One vector is turned by the same rotation once a tick. Each row is the vector after some number of ticks, and that number follows the row.
The counts run from 0 to 265.
[ -1   6 -24  10 -12  44 -34  -1  15  29  -3  -3 -15 -21  15  -8 -15 -18
 -29 -11  -8 -16  38  13   1  -2 -52  -4 -11 -12  24 -24  11  19 -16 -54
  25  22 -14  26 -28  16 -38  -3 -18   3 -17] => 117
[ 29  28  46  44 -13 -14  10 -10 -27  36  -7  -3 -32  -4  -2  14 -50  29
 -35  -6   1 -14   1   8   7   9 -13  -5  28 -26   7 -39  31  18   1 -25
 -23  14  13  25 -26  11  14  -6  -2 -25 -11] => 95
[ 15  13  21  18   5  -3  -8  10 -24  12   9  -2 -55 -19   8   5  -3  20
 -51  25  -9  21  -7  21   6  26 -26 -10  23 -15  13   5 -25  17 -50 -10
   2  15  39  25 -49 -21   4 -15   9 -22   3] => 160
[ 26  17   7  20   6  19 -38 -12   7   1  10  -4 -15 -11  23 -19 -16  -1
 -36   8 -56 -29  50  -6  14  14 -42 -22   2   7  18  12 -16  16   5 -31
  37   8  16  10 -45  -3 -33   0 -13   6 -13] => 213
[ 14  20  30 -35  -3 -11 -22   3  30  13  20 -26 -53 -14  25 -27  -2  19
  -4  -6   8 -18  32  36  23   3 -33 -25  35  18   5 -30  -6 -19 -24  -4
  24   6   5 -35  -6   9 -23   3   6 -30 -20] => 55
[ -5  32  15  -6   2  10  -2 -12  11  30  26 -20 -31 -31  23  -1 -20  11
 -13 -11  11 -28  48   9   8 -13   3  15  27 -10   6 -55  32 -23   6 -42
  -3  28  25 -10 -21  10 -37   0  -2 -24 -33] => 123
[-10  23 -10  -4  12  24  -9  20  -6  -7  -8 -26 -46 -18  42 -20   0  -9
 -33  14  -3 -22  46   7  -4   2 -21 -28   5  -8   9  -9 -20   2 -21 -35
  -5  -3  30  34 -49 -12 -49  10  15  -7   0] => 47
[  0  19   6  -6 -13  41 -27  14 -26  14  -1  18 -40   4  31 -17   1 -14
 -25  17 -27 -22  19  -3  22  22 -18  -4   7 -20  13  16  -2  25 -37 -13
  19  10  18 -14 -60  -3 -31   6  20 -39  18] => 144
[ -1  39  15  -2  -4 -26 -18  -7  11  20 -13 -29  -6  10  -9   2 -33 -14
 -29   8  -5 -18  34  29   8 -26 -75 -26   6 -10  12 -16 -20  31  -3 -16
 -18  12 -24  40 -31   7 -25   6  -5  17  -6] => 183
[ 31  13  14  14  11  14 -42 -22  14  17  30   0 -16 -21  18 -12 -11   8
 -25   2 -49 -14  45  10  20  21 -40 -11   7  15  26   6  -6  12  -9 -27
  48  17  19 -10 -29  -8 -26 -10 -22   1 -20] => 215
[-18  30  14 -21  12   4  -4  -5  11  40  12 -30 -29 -21  18   4  -9   8
   3  -8  28 -13  42  32   5 -10 -25  11  22 -12  17 -50  33  -3 -20 -42
  -5  34  20 -17 -12  -4 -41  -5  -7 -26 -23] => 40
[ 17  39  27   7  -9   4   5 -17   3  22  27 -20 -29 -21  18  -6 -43  12
 -24 -17 -14 -37  41  -5  15   0  14   1  33  -7   5 -48  24 -20  21 -25
  -4   9  21  -4 -31  21 -28   3   6 -24 -25] => 206
[ 16  38  47  20  -3 -17  16  -4 -22  34 -29 -24 -27  12  -2  10 -51  29
 -16  -4   8  -8  13  27   1  10 -38 -29  23 -19  17 -32  26  22 -10 -20
 -29   5   0  21 -23   5  -3   2  -6 -26   5] => 178
[ -6  28  18 -24 -27  13 -25  14  -8  17  23  16 -48  11  42 -27   3 -17
 -23  15 -11 -49  31   4  37   0  -4  -4  12  -8   2  -6 -14   4 -17 -10
   6   7   8 -33 -43  10 -25  13  30 -39  10] => 141
[ -8  11 -10  -3  13  34 -34   1   6  40 -15  -6 -18 -16  20   4  -4 -11
  -4  -8   9  -6  30  30   0   9 -59  -2  -5 -10  29 -21  28  31 -39 -52
  20  29  -2  10 -23  -4 -40  -4 -15 -11  -9] => 36
[  0  27  26   8  11   8  11   4 -28  42 -30 -11 -39  -5  11  18 -30  10
  -3   4  19   2   8  31  -2  28 -28 -12  16 -16  31 -27  34  31 -45 -28
 -21  15  18  21 -32 -13 -21   0   2 -31   8] => 258
[-20  35  -3 -14   0   8   5  16  -3   2   1 -28 -47 -10  41 -16  -3  -8
 -29  15  11 -33  52   7  -1 -19  -6 -15  10 -13   1 -29 -15  -1  -9 -31
 -26   3  24  20 -47  -2 -49  16  22 -13   0] => 45
[ 20  13  32 -15   9  -6 -29  -7  25  24  35  -8 -40 -18  32 -19   4  23
  -2  -1  -9 -24  41  29  30  11 -31 -11  25  20  13 -18   6 -12 -18 -24
  35  15  20 -47  -8  -5 -18  -7  -7 -26 -24] => 136
[ 17   2  18  37  15  -4 -20  14 -28  13  -1  15 -53 -12  30  -1  10  16
 -47  26   0  -1   6  19   6  22 -32  -9  10 -14   7   4 -10  32 -42 -36
   1  15  41  24 -38 -28   4  -8  12 -10  -5] => 242
[  8  21  37 -27 -14  -7 -24   0  19  26  40  -2 -46  -2  36 -25   5  13
  -5   4  -3 -36  42  23  37  -3 -14  -6  26  12   3 -22  -2 -13 -11 -12
  17  12  10 -55 -13   6 -21  -1  11 -36 -10] => 138
[ 24  10  29  23   1   0  -5  11 -22  14   4  -4 -61 -15   7   5  -2  34
 -45  18  -3  24  -4  26   5  31 -30 -19  24 -13  16   1 -17  16 -54  -8
   1  10  35  16 -38 -20   6 -15   2 -22   1] => 161
[ -5  53  42 -35  -8 -30 -15 -10   4   6   9 -33 -20  17 -19 -11 -14  10
 -24  15 -20 -11  32  13  28 -18 -52 -10  37 -25  -6  -3 -23  -1   2  13
   5  25  -5 -25 -41   9 -21   2  11 -28  -2] => 71
[  1  18   9  -4  -4  47 -28  12 -27  13  -9  10 -41   2  22 -11   3  -3
 -22  14 -26 -10  17  -6  17  30 -25  -5  10 -24  18  17   5  25 -42 -20
  27  17  22 -15 -59  -8 -29   1  12 -44  13] => 145
[  8  20  26  25 -17  -9   8 -20  10  56  46   3 -26 -24  21  16 -39   5
 -21   5   4 -16  26  42  18   5  -6   4   4  18  36 -43  12  12 -23 -39
 -25  12  14  10  -9   4  -9 -11 -20  -1 -11] => 108
[  5  25  33  -5 -40   5 -15  -7   4  29  57  12 -37   7  27 -16  -5  12
 -26  10 -15 -33  39  12  41  -9   1   7  13  -4   6 -17  -8  -8   1 -19
   5  17  10 -50 -27  17 -11  -6   4 -33   0] => 221
[  8  14  11   6 -42   8 -45  -6  10  19  20  16 -19   4 -10 -11  -1  -7
 -59   1 -18  -6  13   7  27 -21 -61  10   5 -33  -3  -3 -22  22  -4 -19
  19  34 -26   4 -35  32   5 -14  -7  -6 -13] => 5
[  0  24  -1  11   3  18 -13  10  -6  -5   7 -13 -36 -12  50 -28  -5   1
 -38   8 -15 -43  58 -13   6  -9 -10 -21   3 -10  -1 -15 -12  -5  12 -43
  -2  -1  26  19 -48   1 -43  15  14  -6  -6] => 128
[ 11  15   4   9 -26  12 -48 -13   3  30  27  22 -24 -16 -13   3  -4 -22
 -54   2 -18  -4   1   6  23  -8 -45  30  14 -35  -1 -10  -9  25 -16 -17
  22  40 -10  16 -40  19   4 -16  -3  -5 -26] => 7
[-20  40   6 -18  -3   4  11  11   0   9   7 -28 -43  -8  37 -10  -4  -5
 -23  11  21 -36  53  12   5 -27  -7 -11  14 -18   1 -36  -5 -10  -5 -36
 -28   8  20   9 -38  -1 -49  13  20 -18  -4] => 44
[-18  41  30 -26  -1 -26 -18   1  -4   6  18 -18 -35  11  -3  -8  14   7
 -37  27   4  -4  28  12  28 -24 -39   6  35 -37 -15  -5 -28   3 -11  -1
  -7  31  13 -18 -44  -6 -16  -3  20 -26  -6] => 154
[  2  11   1  19 -18  51 -34   8 -24  15   3  22 -31   1  15  -9   7   3
 -44   9 -28  -6  23 -10  16  16 -29   7  -2 -36  11  14   0  26 -23 -38
  28  28  16 -10 -56   4 -19 -10  -1 -28   9] => 227
[ 17  30  40  20   0  -9   9  -5 -32  46 -21  -8 -39  -4  -2  19 -51  10
 -13  -1   5  -5  -8  23   4  30 -22 -10  28 -17  24 -31  32  26 -31 -14
 -24   8  14  30 -31   0   0  -1   3 -27  -2] => 176
[ 24  23  25  24 -12  -4 -15 -14 -23  45   9  12 -37 -25  -9  21 -41  -9
 -41  -5  -7  -5 -21  10  13  19 -16  21  29 -27  10 -31  21  27 -21 -12
  -5  25  12  33 -39  11  13 -13   7 -16 -31] => 92
